In the rows, 128 means zero.
Rotation paths and how fast each direction turns (degrees per step)
Each turn is a multiple of 5 degrees from 10 to 175, or 0.
Each row of a path follows its step; steps can be skipped.
path 1
step 2: [135 129 128 132 123 128 125 129 117 127 127 119 133 128 117 123 124 127
 133 132 133 129 123 130 131 131 125 141 132 127 128 129 138 129 124 132
 116 134 134]
step 6: [127 138 125 122 132 128 126 117 130 130 130 128 137 125 125 134 123 129
 131 126 127 124 134 119 132 130 136 130 126 129 133 123 139 118 127 136
 121 124 124]
step 11: [136 134 127 125 126 131 128 119 133 132 122 121 124 123 120 139 130 134
 135 126 123 126 134 127 125 128 128 125 133 129 117 124 131 125 133 133
 139 124 123]
step 14: [130 126 125 141 120 124 123 128 127 125 124 123 119 119 133 135 131 135
 125 124 125 130 127 131 120 129 126 123 133 124 119 130 122 132 121 133
 132 126 119]
step 16: [132 126 128 129 119 128 125 130 121 134 125 133 122 123 133 138 131 127
 128 124 136 131 135 130 113 128 130 135 133 123 125 133 135 126 123 127
 138 126 122]
step 20: [122 119 127 121 122 124 121 127 138 119 131 133 131 135 129 129 135 130
 126 137 139 123 127 127 122 137 130 135 127 133 122 130 133 131 128 132
 128 135 129]
step 21: [130 115 127 120 127 132 131 131 131 126 129 134 124 128 139 129 122 127
 128 130 136 121 134 123 128 135 136 128 138 126 121 129 129 123 119 122
 128 126 134]
step 22: [124 121 129 124 132 129 129 126 131 123 137 126 131 141 139 139 127 128
 138 135 138 130 127 123 131 127 134 134 126 134 128 123 129 126 128 132
 128 131 134]
Directions:
[129 128 129 128 126 130 131 126 128 128 131 127 127 126 129 127 128 131
 125 128 127 124 126 127 127 125 130 129 129 125 127 127 131 125 127 128
 130 124 128] -> 145
[129 129 131 128 132 126 126 130 130 129 128 129 129 126 126 129 126 128
 129 127 125 127 127 126 125 126 126 126 127 124 127 126 125 128 129 130
 131 128 129] -> 20
[124 129 126 131 127 128 129 126 126 126 129 128 130 127 127 128 127 130
 125 128 128 127 127 127 129 127 126 129 125 128 126 130 123 129 127 127
 129 131 129] -> 70
path 2
step 0: [130 121 130 139 133 123 129 137 124 123 128 128 132 129 131 130 122 124
 120 128 129 132 121 129 129 125 121 122 122 128 133 122 139 120 126 134
 128 129 132]
step 4: [133 133 132 121 118 133 126 126 120 128 125 131 131 133 117 135 130 123
 126 135 119 139 128 125 127 124 126 131 129 121 134 126 124 124 127 123
 129 126 129]
step 9: [132 131 138 125 123 130 130 124 125 133 125 130 138 133 121 131 127 131
 128 125 128 131 129 119 127 125 124 120 133 136 134 120 133 124 130 125
 128 123 118]
step 10: [135 132 130 128 121 135 134 129 131 127 132 130 127 128 131 134 125 132
 127 131 121 127 135 129 133 129 114 140 130 132 129 126 128 122 138 123
 127 127 134]
step 16: [136 130 122 132 132 125 133 126 123 119 135 136 127 124 130 130 131 131
 126 129 127 136 122 127 131 124 121 133 131 131 137 125 131 123 128 132
 139 137 131]
step 18: [139 119 124 121 127 130 128 124 128 127 128 128 132 134 135 136 127 121
 130 132 119 138 126 128 133 122 128 132 127 121 130 118 129 126 125 132
 129 126 128]
step 21: [130 128 129 122 130 134 130 125 122 126 132 133 121 140 135 133 125 122
 138 128 126 131 125 125 137 127 124 132 129 133 136 124 129 122 131 122
 133 133 131]
step 23: [139 125 131 121 119 131 126 122 131 133 131 124 133 130 135 129 128 121
 125 127 127 134 125 122 132 128 119 117 133 129 130 124 128 131 135 121
 128 125 128]
Directions:
[125 131 128 129 131 128 128 131 127 130 127 133 128 129 131 126 128 127
 129 127 131 127 126 125 131 130 129 128 126 129 129 127 128 127 128 127
 128 127 127] -> 55
path 3
step 0: [118 130 133 128 129 132 123 121 126 129 119 130 131 125 134 128 124 124
 124 130 128 135 125 130 128 136 132 122 126 121 126 128 115 140 129 124
 129 134 130]
step 2: [120 131 124 136 131 123 127 125 131 128 130 115 127 124 134 121 127 132
 129 132 122 128 140 130 124 128 134 124 131 129 131 126 123 133 138 126
 138 125 125]
step 3: [129 133 134 129 123 123 134 121 128 133 131 134 132 126 135 125 125 122
 133 127 128 130 127 135 124 127 132 137 134 132 126 131 128 121 116 131
 131 141 121]
step 6: [127 126 140 131 134 138 122 125 136 130 126 128 123 128 134 130 128 134
 124 132 123 129 136 126 136 139 125 124 131 129 135 128 125 122 123 135
 131 128 125]
step 8: [122 124 129 132 128 130 131 127 131 121 129 134 127 116 129 124 124 119
 134 128 115 124 131 122 123 138 130 131 128 130 133 128 130 128 129 130
 124 129 117]
step 11: [130 132 128 131 131 129 128 123 126 127 120 127 132 126 134 131 134 136
 133 142 125 127 136 141 124 133 124 133 139 123 128 126 128 131 131 131
 127 125 128]
step 17: [128 124 124 134 131 134 123 119 134 130 135 125 131 130 132 126 130 122
 137 128 121 128 130 126 125 130 134 139 136 127 132 135 138 123 130 132
 128 131 132]
step 18: [128 136 134 129 139 127 125 122 123 129 126 124 125 126 130 128 124 134
 125 127 127 129 140 144 129 134 128 127 131 126 133 121 124 125 131 127
 134 133 126]
Directions:
[129 130 127 128 128 129 127 128 126 125 130 127 125 126 127 132 130 131
 130 128 128 126 130 127 129 130 127 130 127 126 129 126 126 127 125 130
 129 126 126] -> 155
[129 127 128 127 129 132 128 130 128 131 127 128 130 132 129 130 128 129
 131 132 129 127 128 126 128 127 128 126 129 126 130 129 125 132 127 130
 128 128 129] -> 70
[128 129 129 127 130 124 130 125 127 127 129 130 131 128 127 130 127 129
 130 128 129 131 128 129 130 123 127 130 128 127 127 130 128 127 128 132
 125 126 129] -> 175
[127 125 125 129 129 130 129 127 127 125 126 128 127 129 125 128 130 128
 126 130 130 126 131 126 126 125 130 129 130 129 126 131 128 128 130 128
 126 128 125] -> 120
path 4
step 5: [129 124 126 124 135 121 123 127 122 127 122 131 130 123 130 118 128 130
 131 121 126 125 133 126 122 127 137 124 129 127 133 120 127 127 126 133
 143 121 129]
step 6: [132 126 121 133 132 129 116 130 130 130 135 128 119 124 127 124 120 127
 128 129 131 135 123 122 129 124 133 128 136 132 122 128 141 128 131 132
 130 120 128]
step 10: [127 123 128 131 124 119 131 127 123 124 136 123 132 123 132 128 130 134
 131 127 131 129 130 130 130 128 139 133 126 114 133 118 131 134 121 133
 132 131 128]
step 11: [129 122 123 122 142 129 125 137 124 128 123 135 127 120 133 126 124 128
 126 126 132 130 120 123 122 131 136 128 129 126 121 121 125 130 122 131
 130 121 128]
step 12: [118 132 120 125 127 132 124 128 126 126 132 124 121 132 129 125 118 123
 128 126 129 136 123 124 127 134 130 130 128 136 126 135 132 134 137 128
 137 124 120]
step 14: [130 133 130 122 121 128 131 126 123 130 129 132 134 124 125 116 133 126
 126 132 118 125 118 125 123 128 124 117 131 125 133 121 126 126 131 122
 124 130 135]
step 15: [132 128 130 133 120 130 126 136 123 129 134 118 129 125 130 134 132 131
 129 137 125 130 125 121 139 131 129 130 134 119 134 126 126 131 128 128
 132 118 134]
step 21: [124 129 130 125 121 121 135 128 123 131 130 121 131 129 134 132 130 127
 129 132 138 129 131 119 135 140 134 124 130 120 133 133 125 127 131 125
 138 128 129]
Directions:
[127 126 128 128 129 127 127 131 127 127 128 130 127 128 127 130 129 127
 129 129 129 129 126 128 128 130 126 128 131 128 127 129 129 125 133 125
 132 127 132] -> 120
[126 126 128 131 127 128 130 129 128 127 128 127 131 128 127 125 131 129
 127 128 125 129 127 128 127 126 128 127 126 131 127 132 129 129 130 124
 125 128 128] -> 65
